In the data rows, zero lies at 4.5, halfway between 4 and 5.
Some points, each followed by its number:
array([5., 8., 4., 7., 4., 4., 4., 3., 3., 4., 4., 3., 4., 5., 5., 1., 3., 4.,
       3., 6., 5.]) 0
array([4., 1., 4., 4., 5., 7., 2., 2., 3., 4., 5., 5., 3., 2., 5., 4., 4., 4.,
       4., 3., 4.]) 1
array([7., 6., 4., 6., 2., 5., 6., 2., 4., 4., 4., 6., 6., 3., 7., 8., 4., 5.,
       5., 7., 7.]) 2
array([6., 5., 4., 5., 3., 4., 6., 4., 5., 5., 4., 5., 9., 6., 3., 9., 8., 6.,
       4., 5., 6.]) 3
array([3., 5., 4., 3., 7., 3., 5., 4., 4., 5., 6., 6., 3., 3., 4., 4., 5., 3.,
       4., 3., 3.]) 4
array([2., 1., 4., 5., 5., 6., 2., 5., 7., 4., 6., 4., 2., 5., 4., 3., 4., 4.,
       5., 4., 3.]) 5
array([3., 0., 4., 4., 2., 4., 2., 3., 4., 7., 4., 6., 4., 3., 7., 6., 3., 3.,
       4., 3., 9.]) 6
array([3., 0., 4., 6., 3., 4., 2., 3., 3., 4., 7., 5., 3., 3., 5., 4., 4., 3.,
       4., 3., 4.]) 7
array([4., 3., 5., 4., 5., 3., 5., 7., 4., 3., 3., 4., 4., 7., 2., 3., 3., 4.,
       5., 3., 2.]) 8
array([2., 0., 5., 3., 5., 4., 3., 4., 4., 5., 5., 5., 5., 6., 4., 4., 3., 4.,
       5., 3., 3.]) 9
array([1., 2., 4., 3., 2., 9., 1., 2., 9., 4., 8., 4., 2., 2., 5., 3., 4., 5.,
       4., 6., 5.]) 10
array([8., 7., 4., 3., 1., 3., 8., 3., 5., 4., 6., 4., 7., 5., 3., 9., 5., 6.,
       4., 4., 5.]) 11
array([2., 0., 4., 6., 2., 4., 3., 3., 4., 4., 5., 8., 5., 4., 9., 4., 3., 3.,
       4., 4., 6.]) 12
array([5., 7., 4., 6., 5., 3., 3., 2., 3., 5., 3., 3., 4., 4., 5., 2., 7., 3.,
       4., 5., 4.]) 13
array([9., 9., 8., 7., 4., 8., 9., 6., 9., 8., 6., 6., 8., 7., 7., 9., 9., 4.,
       7., 5., 9.]) 14
array([4., 7., 5., 4., 8., 4., 3., 5., 4., 4., 4., 3., 3., 3., 4., 4., 5., 4.,
       4., 4., 4.]) 15
array([5., 6., 3., 4., 7., 3., 6., 9., 3., 3., 3., 3., 4., 4., 5., 2., 3., 3.,
       4., 5., 5.]) 16
array([6., 9., 4., 3., 7., 3., 6., 9., 4., 4., 3., 2., 2., 3., 4., 0., 4., 5.,
       4., 5., 5.]) 17
array([4., 8., 4., 5., 8., 4., 4., 6., 3., 4., 4., 2., 4., 3., 4., 0., 6., 5.,
       4., 4., 5.]) 18
array([2., 0., 4., 5., 1., 5., 2., 3., 3., 7., 4., 6., 4., 3., 7., 6., 2., 3.,
       4., 3., 4.]) 19
array([2., 2., 5., 4., 3., 8., 2., 3., 8., 4., 8., 3., 2., 2., 2., 4., 4., 4.,
       4., 3., 1.]) 20
array([7., 8., 4., 2., 8., 3., 6., 7., 4., 3., 3., 2., 5., 3., 3., 1., 4., 4.,
       5., 4., 4.]) 21
array([4., 6., 4., 5., 7., 4., 5., 3., 4., 4., 4., 4., 5., 8., 2., 2., 3., 5.,
       5., 4., 3.]) 22
array([6., 8., 4., 4., 6., 3., 9., 4., 2., 4., 5., 5., 3., 3., 2., 3., 4., 4.,
       4., 3., 4.]) 23
array([3., 1., 4., 6., 2., 4., 4., 4., 4., 4., 5., 5., 6., 5., 7., 5., 4., 5.,
       4., 4., 8.]) 24
array([3., 2., 3., 4., 3., 4., 4., 6., 4., 4., 3., 6., 7., 6., 7., 6., 4., 5.,
       4., 6., 6.]) 25
array([8., 6., 4., 5., 2., 5., 8., 3., 7., 8., 4., 7., 9., 7., 5., 9., 5., 4.,
       5., 4., 8.]) 26
array([5., 2., 4., 6., 3., 4., 6., 4., 3., 4., 4., 8., 7., 7., 4., 6., 4., 4.,
       5., 3., 3.]) 27
array([5., 6., 4., 3., 7., 3., 4., 7., 4., 3., 3., 3., 3., 4., 4., 1., 4., 4.,
       8., 4., 4.]) 28
array([6., 9., 4., 6., 6., 4., 5., 6., 3., 4., 3., 2., 3., 6., 2., 1., 3., 4.,
       4., 4., 3.]) 29
array([7., 5., 4., 4., 5., 4., 8., 6., 4., 4., 3., 3., 4., 6., 2., 3., 3., 4.,
       4., 3., 2.]) 30
array([6., 8., 3., 4., 6., 4., 8., 4., 4., 3., 3., 3., 4., 8., 2., 2., 3., 6.,
       4., 4., 3.]) 31
array([9., 9., 4., 4., 8., 2., 6., 6., 4., 4., 4., 2., 3., 3., 5., 0., 3., 4.,
       4., 9., 5.]) 32
array([3., 2., 4., 4., 3., 4., 5., 6., 3., 4., 3., 7., 7., 7., 3., 6., 4., 4.,
       5., 3., 4.]) 33
array([2., 3., 4., 3., 2., 7., 2., 2., 9., 4., 6., 4., 3., 2., 6., 4., 4., 5.,
       4., 6., 4.]) 34
array([6., 6., 5., 4., 5., 4., 6., 7., 4., 4., 4., 3., 4., 6., 5., 2., 3., 4.,
       4., 7., 4.]) 35
array([5., 9., 4., 3., 9., 7., 4., 5., 3., 4., 3., 2., 3., 3., 4., 0., 3., 7.,
       4., 6., 4.]) 36
array([2., 5., 4., 4., 3., 4., 3., 4., 3., 4., 4., 5., 2., 3., 4., 2., 7., 6.,
       4., 6., 1.]) 37
array([7., 6., 5., 5., 2., 4., 5., 2., 4., 5., 5., 7., 7., 4., 5., 9., 5., 5.,
       4., 2., 4.]) 38
array([5., 9., 4., 4., 6., 4., 7., 2., 4., 4., 6., 4., 4., 6., 2., 1., 3., 5.,
       4., 7., 3.]) 39
array([3., 1., 4., 4., 3., 4., 4., 5., 3., 4., 5., 5., 6., 5., 8., 6., 3., 4.,
       4., 6., 8.]) 40
array([2., 0., 4., 6., 4., 4., 1., 3., 3., 4., 6., 4., 4., 5., 4., 6., 6., 3.,
       4., 4., 5.]) 41
array([8., 9., 4., 4., 7., 4., 7., 7., 3., 4., 3., 3., 3., 5., 5., 0., 3., 4.,
       5., 6., 5.]) 42
array([7., 9., 4., 2., 7., 4., 5., 9., 4., 4., 3., 3., 3., 3., 3., 1., 4., 4.,
       5., 4., 3.]) 43
New points follow, each followed by the numbers of its five nearest points above, looking only along the 5 directions in which the numbered points spread most, nearest first.
array([6., 6., 5., 3., 5., 4., 6., 8., 4., 3., 3., 3., 3., 5., 3., 2., 4., 5.,
       4., 5., 2.]) 28 21 35 29 30
array([8., 8., 5., 5., 3., 5., 9., 4., 7., 5., 4., 7., 9., 7., 5., 9., 6., 5.,
       4., 3., 9.]) 26 3 11 14 38
array([5., 9., 4., 7., 5., 4., 5., 3., 4., 4., 5., 3., 4., 5., 1., 1., 3., 4.,
       4., 4., 3.]) 39 23 29 22 31
array([9., 9., 9., 7., 4., 9., 9., 5., 9., 9., 7., 7., 8., 7., 6., 9., 9., 4.,
       7., 7., 9.]) 14 26 3 11 2
array([3., 3., 6., 4., 5., 5., 1., 3., 4., 5., 3., 5., 3., 2., 6., 3., 6., 4.,
       4., 6., 3.]) 1 37 7 4 5
array([2., 1., 7., 4., 5., 4., 1., 5., 7., 7., 5., 2., 2., 5., 7., 2., 3., 4.,
       4., 3., 3.]) 5 1 9 7 41
array([1., 0., 5., 5., 3., 4., 4., 5., 4., 5., 3., 5., 5., 8., 4., 4., 4., 4.,
       5., 3., 2.]) 9 33 41 27 8
array([1., 0., 5., 3., 4., 4., 3., 7., 4., 4., 4., 5., 5., 6., 4., 5., 3., 5.,
       5., 3., 3.]) 9 33 41 5 8
array([9., 9., 9., 9., 4., 9., 9., 6., 9., 9., 9., 4., 9., 8., 4., 9., 9., 4.,
       8., 9., 9.]) 14 26 3 11 2
array([5., 2., 5., 8., 4., 3., 3., 3., 3., 4., 5., 3., 3., 4., 3., 6., 4., 4.,
       5., 3., 4.]) 4 41 1 7 9
array([4., 2., 4., 3., 3., 4., 5., 4., 4., 4., 7., 4., 3., 4., 3., 5., 5., 4.,
       4., 3., 5.]) 4 9 1 41 7
array([5., 4., 5., 4., 4., 3., 3., 5., 4., 4., 4., 5., 5., 3., 4., 9., 6., 4.,
       4., 4., 5.]) 25 24 27 33 38
array([7., 7., 3., 3., 5., 4., 6., 4., 3., 4., 5., 5., 3., 3., 2., 2., 4., 7.,
       4., 6., 3.]) 39 23 29 13 15
array([6., 6., 5., 5., 2., 4., 5., 2., 4., 4., 3., 6., 6., 3., 7., 8., 7., 5.,
       4., 5., 7.]) 2 38 3 11 24
array([6., 4., 5., 4., 5., 5., 4., 6., 4., 4., 4., 5., 5., 3., 6., 6., 6., 5.,
       5., 5., 6.]) 25 35 24 40 4
array([4., 8., 3., 2., 7., 5., 6., 4., 4., 4., 3., 4., 5., 6., 3., 3., 3., 5.,
       4., 4., 3.]) 22 23 31 30 29
array([1., 4., 4., 4., 4., 7., 3., 3., 7., 4., 7., 4., 2., 3., 3., 1., 6., 6.,
       4., 5., 1.]) 20 5 37 34 1
array([4., 3., 4., 6., 3., 3., 2., 4., 3., 4., 4., 4., 7., 9., 4., 8., 4., 4.,
       6., 4., 4.]) 27 33 25 24 9
